50 stands for zero in the data rows.
What is the hidden score of each row? Scores go from 0 to 20, and 10 is about the middle. The score is a weighted sum of the row's numbers plus the product of two more (or one squared), each taken from its middle value.
[33 31 52 60 40 62 49 37 32 58 68 31 43 64 22 18 69 64 28 27 53 57 54 57 53 61 57 45 52 33 48 56 77] -> 14
[40 45 14 64 40 32 49 54 66 52 39 50 55 33 63 46 41 44 68 74 90 53 46 37 46 43 58 38 41 43 16 46 21] -> 10
[48 47 57 56 62 59 67 57 51 51 30 48 58 39 67 52 33 46 51 58 52 53 33 49 67 43 55 48 30 47 64 59 57] -> 6
[44 29 62 64 39 63 58 43 40 61 55 14 52 64 53 30 53 53 44 40 63 51 56 76 37 55 66 48 37 57 44 54 47] -> 9
[46 38 54 52 41 23 44 52 55 48 61 38 41 76 59 42 54 59 59 53 79 51 51 48 45 56 38 39 82 57 44 70 48] -> 13
[48 60 41 30 51 66 38 54 39 49 64 66 50 67 24 58 58 62 36 37 37 28 34 49 47 44 74 50 48 57 65 46 45] -> 9
[22 64 32 39 38 46 49 56 62 46 65 79 48 54 36 42 55 55 35 57 38 54 53 62 41 48 37 44 71 54 71 45 73] -> 13
[68 53 50 48 22 46 59 40 47 65 52 24 56 48 58 24 60 73 50 29 45 49 63 67 19 76 51 51 70 64 64 53 67] -> 12
[42 63 34 44 64 29 54 63 60 40 36 55 44 55 66 55 55 34 57 54 54 48 56 67 68 43 24 47 59 49 33 53 48] -> 13
[75 32 40 55 41 50 53 27 62 47 41 20 39 56 56 39 48 74 46 46 57 65 40 50 03 58 76 43 62 51 43 48 69] -> 9
[57 29 53 37 52 44 45 55 48 49 31 59 47 43 66 49 59 45 58 48 46 62 53 48 52 39 43 54 54 59 45 57 56] -> 10
[58 90 51 36 40 56 61 40 57 32 61 49 33 53 50 70 70 43 55 40 25 29 39 44 55 39 29 48 40 41 74 53 59] -> 11
[47 38 40 44 48 54 55 67 47 69 39 65 51 40 50 62 46 52 55 50 38 53 45 47 41 40 54 29 49 42 54 39 35] -> 6
[54 71 44 37 34 61 68 51 64 26 61 53 68 54 45 78 62 39 37 45 38 19 30 56 59 52 42 44 30 68 60 53 60] -> 11
[49 64 46 61 45 34 50 54 36 50 68 68 61 45 68 59 57 26 81 76 59 66 40 38 49 39 44 47 39 44 33 45 39] -> 10
[30 58 48 52 56 46 47 58 46 75 48 68 50 47 53 43 40 36 62 54 39 52 55 47 56 60 52 44 56 49 46 69 34] -> 8
[63 47 64 65 62 51 63 32 59 40 41 40 66 50 53 62 35 50 54 56 56 32 47 33 57 51 61 73 30 28 54 33 46] -> 12
[30 66 36 46 38 51 36 58 59 54 50 69 49 60 56 55 47 29 47 56 29 61 64 72 53 43 37 33 56 33 50 41 57] -> 11
[54 34 51 56 55 76 54 58 52 67 53 54 29 76 26 42 73 58 14 27 34 61 55 55 49 56 76 55 50 44 46 61 69] -> 13
[59 70 36 26 48 63 48 38 57 03 62 47 44 69 38 54 71 61 21 41 25 14 60 52 45 43 59 59 34 50 77 44 63] -> 10
[38 33 42 55 40 59 48 51 30 54 65 42 33 66 35 29 56 49 27 37 38 42 43 67 38 75 56 39 55 36 48 54 62] -> 13
[53 53 60 58 38 45 44 67 37 48 55 54 44 53 72 39 46 41 62 73 66 71 50 32 47 60 50 36 35 62 16 47 12] -> 18
[58 52 43 51 50 26 40 41 42 30 46 30 37 73 42 26 34 73 58 49 50 59 47 53 34 64 50 35 63 77 54 57 44] -> 8
[40 59 55 49 54 41 43 51 33 62 39 69 29 55 68 55 32 43 67 51 77 51 44 23 48 52 27 45 61 47 23 53 26] -> 8
[60 47 51 67 78 55 58 55 49 67 40 57 67 43 52 41 34 40 51 52 67 44 32 44 66 49 45 57 43 41 46 49 47] -> 9
[47 58 43 46 44 43 40 58 51 49 62 72 59 33 48 49 45 36 56 52 36 72 58 57 50 47 36 38 44 61 36 36 41] -> 10
[24 59 27 63 35 37 20 45 55 46 47 88 47 74 50 48 47 45 29 74 54 59 62 41 33 55 58 61 61 24 49 37 71] -> 12
[53 31 62 62 40 46 74 31 28 50 51 45 55 58 46 34 35 66 46 35 58 57 62 56 26 81 61 47 57 44 44 50 61] -> 9
[50 51 53 56 51 41 52 58 51 66 54 49 54 45 57 47 58 55 67 62 53 62 58 55 55 41 42 45 50 43 42 45 41] -> 10
[54 41 64 50 38 37 50 48 62 53 52 44 37 59 57 40 43 74 54 58 58 65 37 53 29 70 58 45 65 72 42 39 34] -> 10
[51 56 39 19 58 38 50 55 36 32 73 59 35 79 39 50 85 62 20 25 12 38 35 71 57 52 51 44 55 58 58 51 72] -> 11
[47 54 56 49 48 59 53 53 38 48 39 51 48 56 56 64 54 50 61 45 47 51 44 59 66 40 38 43 71 46 38 65 30] -> 12
[55 81 60 33 39 45 59 51 61 35 56 44 50 45 37 62 59 53 39 36 28 30 32 51 59 51 39 46 28 59 56 67 61] -> 11
[42 74 36 22 47 72 61 35 56 23 32 40 52 60 41 74 57 52 32 35 27 23 34 61 51 58 39 51 45 61 72 68 71] -> 12
[52 37 41 54 20 47 52 47 54 48 44 31 60 62 42 35 50 70 54 44 52 59 60 62 28 71 56 45 72 64 54 58 63] -> 10
[39 58 40 39 36 45 44 75 54 49 45 63 46 51 53 65 44 33 51 51 38 52 63 48 62 47 47 42 65 54 50 50 37] -> 7
[39 49 38 53 47 53 48 49 31 36 35 35 47 48 42 54 41 55 49 39 48 56 53 56 32 50 44 32 63 70 45 59 63] -> 9
[46 69 44 21 45 69 58 52 37 44 66 56 27 56 41 47 77 55 41 25 22 41 42 44 60 39 56 44 32 45 66 46 77] -> 10
[56 49 47 47 52 58 43 41 37 45 55 63 38 59 65 68 42 43 72 62 66 43 65 46 53 31 45 51 53 64 30 55 42] -> 6
[32 42 52 50 41 54 33 47 43 39 47 53 41 45 67 30 47 46 53 64 52 55 62 42 67 40 45 32 67 57 28 62 31] -> 7
[46 57 53 37 43 43 47 66 49 58 46 64 26 58 54 56 59 35 65 49 57 62 59 41 52 46 27 51 43 50 56 49 37] -> 9
[73 52 75 67 74 52 74 58 54 42 28 57 71 28 53 70 47 66 42 64 41 40 31 34 81 62 46 52 31 44 67 43 49] -> 10
[34 63 49 29 29 47 51 59 50 33 62 65 46 53 33 49 67 53 56 38 29 45 47 51 49 50 57 37 40 66 74 43 67] -> 9
[48 38 47 59 47 29 49 55 39 53 44 34 20 66 56 49 58 61 56 49 46 57 46 54 16 56 60 42 75 56 52 54 66] -> 7
[39 56 47 42 62 60 26 50 51 62 52 51 55 57 45 50 45 65 55 50 31 48 44 72 53 38 50 34 58 47 42 38 60] -> 10
[37 37 53 47 45 49 39 69 59 65 71 65 57 48 46 40 57 56 53 50 62 55 46 56 53 42 47 42 42 51 50 58 47] -> 11
[43 38 52 33 48 43 37 52 53 52 49 55 41 41 53 57 44 30 55 53 55 50 62 41 51 51 32 50 64 53 39 43 36] -> 10
[51 51 44 18 45 72 61 52 34 34 71 57 40 70 40 51 81 57 48 50 36 29 43 45 58 38 67 40 51 52 59 48 42] -> 9
[65 46 58 58 87 67 52 48 59 59 17 43 65 34 52 64 29 29 46 44 66 38 38 33 59 56 51 79 29 36 74 34 62] -> 8
[58 61 59 47 47 41 31 45 52 48 42 48 43 65 58 39 43 73 47 56 61 62 54 56 44 69 46 32 77 54 47 56 45] -> 13
[60 28 46 76 27 58 38 22 45 73 63 21 53 63 39 27 64 47 23 25 44 49 64 82 29 73 71 67 40 22 40 67 47] -> 15
[56 49 52 35 44 47 54 55 47 54 52 53 43 63 52 55 50 49 58 62 39 55 53 62 57 46 45 38 61 41 51 29 33] -> 8
[61 50 41 26 40 34 40 53 83 06 68 33 67 40 07 88 83 62 09 58 46 28 35 63 70 10 49 39 39 78 50 58 60] -> 10
[58 86 39 22 41 59 59 59 51 31 48 46 49 68 49 58 66 35 23 33 32 33 32 69 61 49 58 42 26 58 55 43 54] -> 17
[43 62 50 64 46 36 28 39 55 59 34 53 54 51 67 51 45 32 70 72 90 58 51 27 30 50 56 41 41 48 13 29 17] -> 15
[43 43 54 46 42 58 45 48 39 49 33 48 48 48 46 58 40 42 60 55 61 53 58 58 45 52 32 54 57 49 61 53 48] -> 8
[32 54 26 44 16 26 22 12 53 65 39 89 63 48 62 33 59 38 66 62 41 68 67 44 42 38 52 56 68 48 42 51 79] -> 17
[42 80 59 56 58 47 33 58 41 55 46 59 36 41 68 44 35 37 63 58 58 55 29 37 45 61 32 51 56 51 25 51 24] -> 17
[49 41 49 43 43 32 54 61 42 59 60 62 40 42 43 41 60 35 53 32 34 56 67 54 48 51 41 38 42 48 42 50 40] -> 11
[61 34 72 67 37 71 59 34 25 57 46 23 73 53 36 32 47 52 45 28 44 58 49 57 35 68 79 44 35 38 43 60 66] -> 19
[40 27 63 59 47 43 59 40 33 51 54 24 50 63 37 44 51 61 40 29 51 45 60 58 28 71 76 52 40 53 48 55 75] -> 7
[52 45 52 38 49 39 49 62 48 51 42 54 42 69 55 50 52 69 52 54 47 66 47 69 35 56 74 47 72 70 44 47 58] -> 9
[41 50 45 53 52 29 65 40 53 54 26 58 51 69 68 49 52 43 55 64 45 61 73 59 44 45 16 46 54 53 41 55 42] -> 18
[28 59 42 30 44 51 43 61 68 54 41 50 45 56 37 39 45 32 50 55 44 57 59 59 69 49 32 41 70 49 53 38 55] -> 9
[39 42 52 46 41 46 45 45 52 37 41 56 36 51 70 49 60 33 48 62 45 58 71 54 54 39 40 45 58 44 48 34 44] -> 11
[55 49 57 75 67 65 71 60 57 53 32 53 65 32 49 55 33 59 56 55 46 68 43 41 49 65 52 47 33 36 67 49 59] -> 12
[41 55 43 36 45 59 46 68 31 47 67 52 50 45 42 36 49 36 37 57 44 46 59 71 51 41 34 50 43 68 52 51 51] -> 6
[14 48 44 33 37 59 46 63 79 57 44 74 45 38 32 57 29 31 56 58 33 54 49 56 54 44 41 33 52 62 49 50 49] -> 9
[60 45 58 38 43 62 42 50 51 49 48 47 24 56 64 47 46 45 70 55 48 64 79 55 50 50 32 55 65 48 34 60 47] -> 9
[50 68 65 46 73 52 42 40 45 64 50 52 50 25 18 61 46 44 53 51 58 26 52 38 74 46 67 99 40 21 65 31 36] -> 10
[67 45 61 57 64 63 55 57 43 50 35 44 68 45 48 59 24 40 47 54 41 55 35 44 47 59 49 65 30 31 61 36 53] -> 8
[42 47 53 49 35 50 43 46 50 34 37 58 44 47 63 43 54 28 41 49 46 66 78 62 67 44 37 42 72 51 39 66 31] -> 10
[46 41 66 57 53 51 31 62 23 53 75 47 40 73 33 24 48 57 16 27 39 45 34 54 45 69 78 78 48 56 63 60 30] -> 10
[68 37 42 46 67 62 40 48 18 58 56 56 52 59 35 39 72 63 28 30 38 48 42 47 40 55 72 67 43 61 40 52 62] -> 13
[62 49 50 56 75 61 70 42 65 53 41 42 65 38 49 64 42 53 53 45 62 50 26 44 76 55 44 74 34 46 61 32 50] -> 11
[38 63 69 44 40 30 52 62 33 64 51 56 48 53 67 46 36 42 48 61 66 80 33 31 51 53 30 37 44 54 25 57 41] -> 8
[58 63 65 65 39 22 34 79 64 56 43 51 28 50 52 38 24 50 52 60 80 66 44 34 51 42 42 24 55 61 22 48 39] -> 7
[28 62 23 50 24 31 53 58 46 47 48 85 56 50 54 52 68 55 66 60 39 74 32 33 44 45 66 57 62 39 54 49 54] -> 14
[45 52 57 62 41 37 59 42 47 46 56 48 47 58 66 33 43 54 53 36 60 51 59 62 41 64 75 29 57 55 56 56 62] -> 10
[43 56 65 50 41 36 45 53 30 48 47 70 33 47 60 54 37 58 61 49 54 54 60 46 47 47 27 43 65 64 43 52 49] -> 9
[36 59 45 44 59 56 50 57 42 50 38 49 47 47 69 42 42 40 51 47 53 55 69 63 49 33 25 41 68 52 39 34 33] -> 11
[40 62 55 37 58 43 54 51 36 44 48 52 34 53 60 50 60 37 52 48 41 49 57 44 65 37 40 57 65 53 36 41 41] -> 8
[53 23 66 63 45 72 64 42 17 70 39 32 46 57 41 17 57 61 24 17 43 48 45 61 26 56 64 60 46 40 36 54 53] -> 10
[34 61 39 45 29 37 42 74 51 64 34 65 45 64 51 55 48 48 39 65 39 61 60 55 64 51 30 47 55 52 39 51 58] -> 11
[66 55 55 44 40 36 47 42 62 33 45 36 33 60 65 32 48 86 52 38 78 60 61 50 36 64 48 36 70 55 53 52 48] -> 13
[31 45 44 39 45 53 58 45 42 55 46 57 43 59 50 57 34 36 56 59 48 57 66 43 37 56 36 56 67 63 50 40 52] -> 7
[46 52 50 46 44 52 42 58 54 52 54 61 54 54 47 42 44 38 44 60 29 64 62 49 60 51 52 40 48 44 44 61 43] -> 8
[48 46 18 59 46 30 65 59 46 52 55 54 60 23 66 48 53 47 71 79 79 59 57 42 49 42 51 46 33 53 26 44 39] -> 8
[31 66 67 49 44 37 39 64 30 68 56 64 42 67 63 39 32 35 68 72 83 54 53 40 48 47 37 59 51 53 35 33 22] -> 7
[79 57 69 57 59 56 53 49 77 51 45 48 60 27 46 66 50 57 56 57 63 51 32 40 65 55 36 53 25 40 65 45 48] -> 12
[46 53 49 53 52 52 45 37 39 63 39 56 38 44 68 60 37 35 61 59 53 55 60 49 53 48 48 44 46 35 39 47 63] -> 7
[48 52 58 46 49 67 53 54 46 50 37 37 48 54 58 59 48 41 64 61 58 54 58 56 59 32 39 48 70 63 38 53 48] -> 7
[41 32 18 50 27 25 53 38 42 11 85 49 65 24 31 84 95 53 25 67 41 56 33 65 67 00 51 55 34 63 49 57 67] -> 9
[48 53 51 45 48 60 33 61 67 55 55 56 22 43 48 34 35 45 58 56 41 55 60 47 60 43 31 50 62 42 51 68 40] -> 8
[54 59 43 21 33 65 51 43 56 25 69 41 51 62 41 55 71 60 30 52 41 18 33 67 60 40 33 53 48 70 63 52 59] -> 10
[50 52 37 21 51 71 58 62 44 37 69 63 43 62 44 49 67 53 45 49 28 36 39 51 51 51 58 40 25 64 71 50 46] -> 8
[52 44 59 59 71 43 50 45 58 68 34 48 58 49 45 48 44 59 63 47 45 53 37 19 47 40 60 47 50 45 59 44 72] -> 9
[53 53 60 54 62 46 39 55 30 63 42 35 48 56 54 55 53 36 50 53 67 65 76 56 50 38 46 54 55 53 43 55 41] -> 8
[76 23 37 59 34 36 51 40 61 36 53 30 48 59 73 32 58 73 47 39 60 63 54 63 26 69 51 28 71 66 59 58 58] -> 17
[45 32 40 54 55 53 58 44 40 56 49 31 60 70 21 24 49 47 23 25 48 54 58 70 45 63 59 57 45 46 55 37 69] -> 10
[72 49 54 65 73 52 52 42 49 41 40 57 64 48 68 50 37 41 51 48 54 47 30 32 64 55 69 50 43 29 50 32 66] -> 9
[64 32 55 84 61 68 67 46 40 51 57 49 56 47 53 48 50 60 45 57 55 60 60 51 65 57 58 40 44 56 47 39 46] -> 10
[56 57 54 53 73 48 72 38 64 48 46 35 59 32 48 50 34 38 57 42 51 41 38 44 81 44 48 55 35 42 66 53 53] -> 11
[70 51 50 70 62 66 58 54 54 58 37 51 64 36 61 39 26 39 50 46 56 54 51 43 66 69 39 47 41 48 61 45 82] -> 9
[55 35 45 54 43 56 42 46 41 52 33 49 45 49 65 27 57 45 47 67 49 55 68 52 54 40 38 55 67 65 33 49 49] -> 9
[50 36 51 70 61 58 57 62 31 58 46 54 69 36 40 43 51 59 59 63 63 58 33 52 52 48 35 46 36 32 54 42 51] -> 15
[27 45 38 47 49 56 37 60 33 58 69 74 48 56 49 56 38 26 50 55 39 59 59 50 55 70 33 45 53 46 61 50 44] -> 7
[65 42 43 50 36 62 46 58 55 30 55 41 49 60 52 42 41 59 52 37 53 63 35 70 25 56 61 34 77 72 51 57 64] -> 8
[31 68 64 59 47 28 53 63 46 46 44 61 25 46 72 36 36 29 58 76 66 49 54 19 58 40 33 49 39 30 30 50 24] -> 8
[44 65 33 39 46 58 43 54 55 43 67 59 51 62 41 53 64 50 37 29 32 43 39 58 48 48 56 31 54 70 54 43 63] -> 10
[53 40 68 73 32 37 65 22 26 65 49 30 51 63 35 20 63 52 34 18 36 56 62 60 40 71 70 63 50 38 38 56 72] -> 12
[41 52 48 50 43 55 44 67 56 47 57 35 37 49 44 48 50 69 61 42 62 51 46 45 36 62 47 37 70 65 46 48 56] -> 10
[45 58 44 60 50 46 55 66 37 50 54 56 30 52 54 48 49 43 47 42 42 57 56 43 60 45 35 34 67 40 29 46 41] -> 9
[46 43 47 44 43 48 44 54 44 66 41 57 26 34 65 57 45 38 69 57 37 55 50 42 44 44 40 45 66 65 39 38 51] -> 7
[56 46 55 42 43 40 49 45 64 47 47 44 41 55 59 50 31 73 57 54 45 52 47 45 30 68 59 53 79 53 55 67 54] -> 11
[32 50 52 39 42 63 29 61 61 46 38 52 50 49 62 50 44 39 50 38 42 48 66 57 45 56 39 53 68 49 51 56 53] -> 11
[54 83 39 24 51 55 50 48 31 47 71 68 37 79 33 44 81 49 33 29 20 31 55 52 54 34 52 45 42 63 70 41 44] -> 9
[46 54 60 48 72 54 25 27 65 44 26 54 72 18 17 87 25 45 44 40 54 29 73 26 77 35 56 97 34 46 71 34 53] -> 11
[45 72 39 29 54 58 63 33 53 33 54 58 66 69 50 66 62 57 46 48 48 18 37 51 55 47 38 52 42 61 52 31 56] -> 13
[21 56 71 53 33 35 46 50 49 68 51 64 58 49 66 64 50 35 79 67 75 67 49 38 30 32 50 44 35 46 43 47 32] -> 8
[52 45 50 55 29 49 54 34 45 43 57 34 48 68 68 45 47 74 65 42 60 62 53 66 21 62 65 50 70 72 50 59 69] -> 10
[53 44 55 67 60 59 66 59 54 33 49 54 75 43 66 69 39 48 62 49 55 52 30 38 64 60 49 47 35 32 45 50 46] -> 11
[44 21 64 53 65 62 50 38 46 54 46 38 63 55 35 51 67 49 33 27 37 68 54 52 38 70 69 57 51 67 53 67 79] -> 10
[62 76 57 31 71 51 29 38 58 60 32 51 75 22 26 74 49 50 57 33 50 14 68 27 79 35 51 93 33 40 68 50 33] -> 9
[65 50 55 57 34 41 48 46 54 42 65 30 33 64 44 24 56 45 45 44 71 51 54 54 29 72 52 38 63 71 31 41 40] -> 11
[48 55 49 42 25 22 59 63 69 02 82 35 76 28 10 92 85 54 28 72 37 27 26 52 69 11 39 43 47 72 43 70 52] -> 9
[26 55 39 44 45 23 43 39 54 59 38 59 30 50 67 57 45 45 81 72 69 63 60 46 44 53 58 54 32 49 33 62 51] -> 9
[56 23 47 67 47 34 51 25 42 71 45 16 58 55 32 25 60 67 32 15 70 51 68 59 39 68 69 38 70 46 29 70 80] -> 11
[67 64 69 63 66 60 49 38 49 49 38 46 77 27 40 61 31 36 56 40 64 25 51 27 59 65 59 72 41 37 58 22 46] -> 9
[41 48 55 44 47 50 43 40 45 52 43 50 38 43 67 53 40 56 35 52 59 49 47 59 48 46 41 48 60 59 45 53 38] -> 10
[70 61 34 36 37 70 39 58 31 49 66 71 31 66 34 62 60 50 37 19 37 33 40 51 62 46 72 45 54 57 69 36 52] -> 9
[50 72 58 58 77 49 43 45 59 74 24 42 59 15 42 43 60 32 50 48 58 34 61 49 36 41 66 98 55 53 47 49 61] -> 10
[63 50 59 61 58 54 58 73 55 46 46 54 65 27 61 39 44 50 62 45 62 55 45 48 47 63 51 41 44 54 58 39 58] -> 10
[49 57 43 40 31 42 49 34 61 47 54 29 29 64 54 40 48 70 51 46 56 52 57 51 37 47 29 37 71 75 55 59 53] -> 14
[51 62 46 24 55 68 56 58 45 50 66 59 53 69 45 53 64 52 41 31 43 38 33 64 54 45 44 42 35 60 70 33 62] -> 9
[11 48 20 58 28 35 43 53 46 39 36 81 51 70 49 31 55 56 55 75 47 50 50 38 51 33 52 76 60 44 59 52 79] -> 9
[48 33 55 55 40 72 51 42 37 61 63 51 60 62 36 46 57 56 23 42 41 56 47 56 49 66 68 58 50 55 40 53 74] -> 11
[48 58 48 24 42 66 44 50 54 20 68 41 52 70 34 77 76 68 32 43 34 14 45 32 41 35 51 47 46 53 61 56 53] -> 8
[39 51 60 31 42 51 40 44 45 47 53 62 66 52 49 43 64 58 54 48 34 46 63 60 51 49 48 40 44 67 51 58 64] -> 10
[64 35 44 70 64 56 82 61 52 54 56 60 54 47 46 58 27 45 48 47 64 59 42 45 42 62 56 67 55 38 64 39 82] -> 12
[00 62 30 45 29 58 36 71 44 53 49 71 57 62 44 34 65 58 47 58 28 53 48 61 50 40 43 48 73 50 57 57 67] -> 14
[32 50 56 57 53 32 46 73 49 63 55 55 24 49 58 47 40 40 70 64 81 64 30 28 45 56 29 42 54 55 29 43 36] -> 8
[34 60 64 52 35 49 32 63 38 41 60 63 41 56 63 58 49 26 62 65 68 66 65 29 43 50 42 41 53 49 16 50 20] -> 13
[45 54 32 33 50 65 61 55 43 35 68 73 26 54 42 57 74 65 31 45 32 35 35 52 68 42 65 55 50 55 77 37 65] -> 8
[30 80 74 59 45 31 40 54 43 49 48 51 22 46 54 45 28 48 67 65 76 62 33 22 44 54 51 46 53 45 20 55 25] -> 16
[60 32 55 57 61 47 55 41 33 52 72 54 34 68 31 36 62 62 33 25 36 54 60 53 39 58 83 53 57 53 46 49 68] -> 8
[33 50 63 48 53 60 48 64 48 50 47 58 44 53 66 51 52 40 58 69 57 59 70 54 52 48 44 60 72 57 42 66 45] -> 8
[41 51 56 74 47 43 36 60 37 61 41 58 47 59 60 64 47 24 64 69 66 73 41 28 44 40 40 40 52 46 25 51 16] -> 14
[01 67 33 46 20 35 31 46 41 68 53 73 74 69 63 48 64 40 60 75 37 58 62 53 44 41 55 65 60 43 39 43 49] -> 12
[49 43 51 52 53 56 46 59 34 53 42 48 51 50 60 63 41 52 56 50 45 62 51 31 49 32 45 40 47 59 31 50 53] -> 5
[38 54 40 40 30 41 36 65 70 61 48 54 37 47 44 46 51 47 56 70 34 68 67 59 68 51 38 34 54 55 45 49 50] -> 11
[58 46 37 74 71 46 70 46 40 56 33 47 58 22 61 55 35 44 79 35 62 58 39 49 53 65 53 70 39 38 63 33 66] -> 10
[48 27 54 53 63 67 58 18 34 52 62 20 53 69 35 29 53 50 45 21 36 49 55 47 40 63 72 47 72 38 44 59 59] -> 7
[66 55 56 80 65 66 61 59 41 66 54 53 62 36 55 42 35 51 66 64 44 39 45 32 64 55 50 51 56 53 58 33 58] -> 6
[48 40 55 45 48 41 37 78 38 61 62 62 55 41 65 55 44 45 48 67 68 67 34 49 47 48 47 35 40 47 30 57 24] -> 8
[62 43 52 60 57 48 67 52 53 51 49 50 62 57 61 50 48 48 48 54 43 62 33 44 62 65 41 43 50 29 59 40 52] -> 11
[58 51 69 57 71 68 32 31 48 72 57 54 49 27 25 35 46 46 58 54 69 36 77 59 56 46 65 78 41 37 62 40 52] -> 8
[36 23 49 54 53 60 63 59 41 62 62 33 40 74 36 00 70 65 23 18 59 46 54 59 46 68 75 65 55 38 54 46 74] -> 11
[54 44 54 69 64 55 48 44 50 59 55 40 59 43 59 53 44 40 69 56 52 57 52 54 46 58 71 63 41 54 58 59 53] -> 8
[33 34 41 45 46 51 31 57 40 63 70 60 57 45 54 47 60 34 40 40 35 56 78 57 56 57 40 21 50 51 48 38 39] -> 9
[49 78 50 32 55 67 48 56 39 46 58 67 54 63 43 53 60 56 44 24 16 41 22 58 55 55 63 57 48 62 72 44 51] -> 15
[56 19 58 64 38 68 62 31 38 87 64 05 45 53 57 36 35 45 26 30 49 37 65 99 31 67 65 45 40 47 44 58 68] -> 12
[39 45 57 49 51 60 59 54 59 58 72 55 65 58 63 52 58 43 56 49 44 44 39 71 38 44 44 43 64 58 55 61 34] -> 16
[35 47 53 68 53 43 40 50 48 52 29 46 46 46 62 35 45 44 59 66 61 65 36 27 32 52 39 40 42 41 33 47 27] -> 14
[34 39 58 44 39 65 44 61 47 50 52 57 41 55 72 56 43 49 63 72 47 64 71 52 50 38 52 35 61 48 48 55 45] -> 5
[52 74 46 31 60 70 59 62 30 48 71 68 48 79 44 49 73 51 39 23 25 24 44 57 78 48 61 53 38 54 65 46 39] -> 12
[37 35 51 48 37 48 54 51 49 47 33 43 36 54 58 42 44 56 64 42 56 51 47 48 30 50 40 50 73 59 68 50 77] -> 11
[58 38 40 45 48 39 47 62 58 48 56 70 58 46 47 48 56 32 54 44 37 61 46 63 56 48 25 34 51 34 62 34 52] -> 14
[54 60 64 65 82 59 74 27 75 54 48 40 56 31 58 66 40 31 61 43 47 54 50 25 58 63 64 73 26 44 64 46 45] -> 12
[50 40 39 36 34 49 63 59 71 53 37 38 49 61 62 45 40 72 56 42 39 58 70 53 23 61 72 61 69 75 63 65 62] -> 14
[28 49 51 60 65 68 36 48 57 59 46 60 61 33 36 41 57 50 56 51 68 46 87 72 50 28 65 90 43 36 52 58 59] -> 11
[34 53 60 57 46 38 51 76 49 41 68 43 48 43 65 43 46 34 56 67 64 69 28 28 51 45 35 55 46 38 43 55 26] -> 8
[74 55 62 71 74 50 67 42 53 52 42 33 62 41 41 67 56 33 58 52 61 44 39 34 73 57 62 52 36 38 47 44 47] -> 15
[61 31 56 62 54 43 69 57 55 47 37 57 65 66 58 34 35 37 66 71 60 62 41 63 44 58 42 57 34 37 48 70 51] -> 9
[32 82 53 62 46 30 26 62 40 55 75 56 30 48 82 42 29 38 68 53 65 60 55 34 44 50 47 57 44 50 24 62 21] -> 8
[46 56 34 42 36 57 26 54 52 70 49 61 32 47 49 44 36 33 53 46 47 60 41 63 51 48 41 42 59 44 49 57 47] -> 9
[41 29 64 63 51 38 43 60 41 57 51 31 52 53 37 28 62 63 20 35 38 40 51 66 24 65 76 54 38 45 49 59 78] -> 9
[38 47 31 35 53 56 53 46 50 45 46 43 50 51 52 55 39 38 61 56 57 54 52 52 58 41 32 40 63 41 16 60 37] -> 8
[71 66 53 50 93 35 35 34 56 51 31 51 71 11 23 60 48 43 63 50 72 26 75 51 80 36 54 98 38 46 59 43 36] -> 9
[56 26 55 55 59 51 53 53 22 64 70 41 44 59 30 39 56 56 33 23 39 65 56 43 38 65 80 50 28 45 48 43 72] -> 7
[68 55 60 48 77 61 57 31 65 57 44 40 69 46 57 62 25 58 68 37 56 38 39 27 58 37 55 64 21 43 51 37 43] -> 18
[40 68 39 32 53 52 45 49 46 40 58 56 44 65 57 65 68 49 42 30 47 41 64 57 46 50 52 29 45 59 70 51 47] -> 9
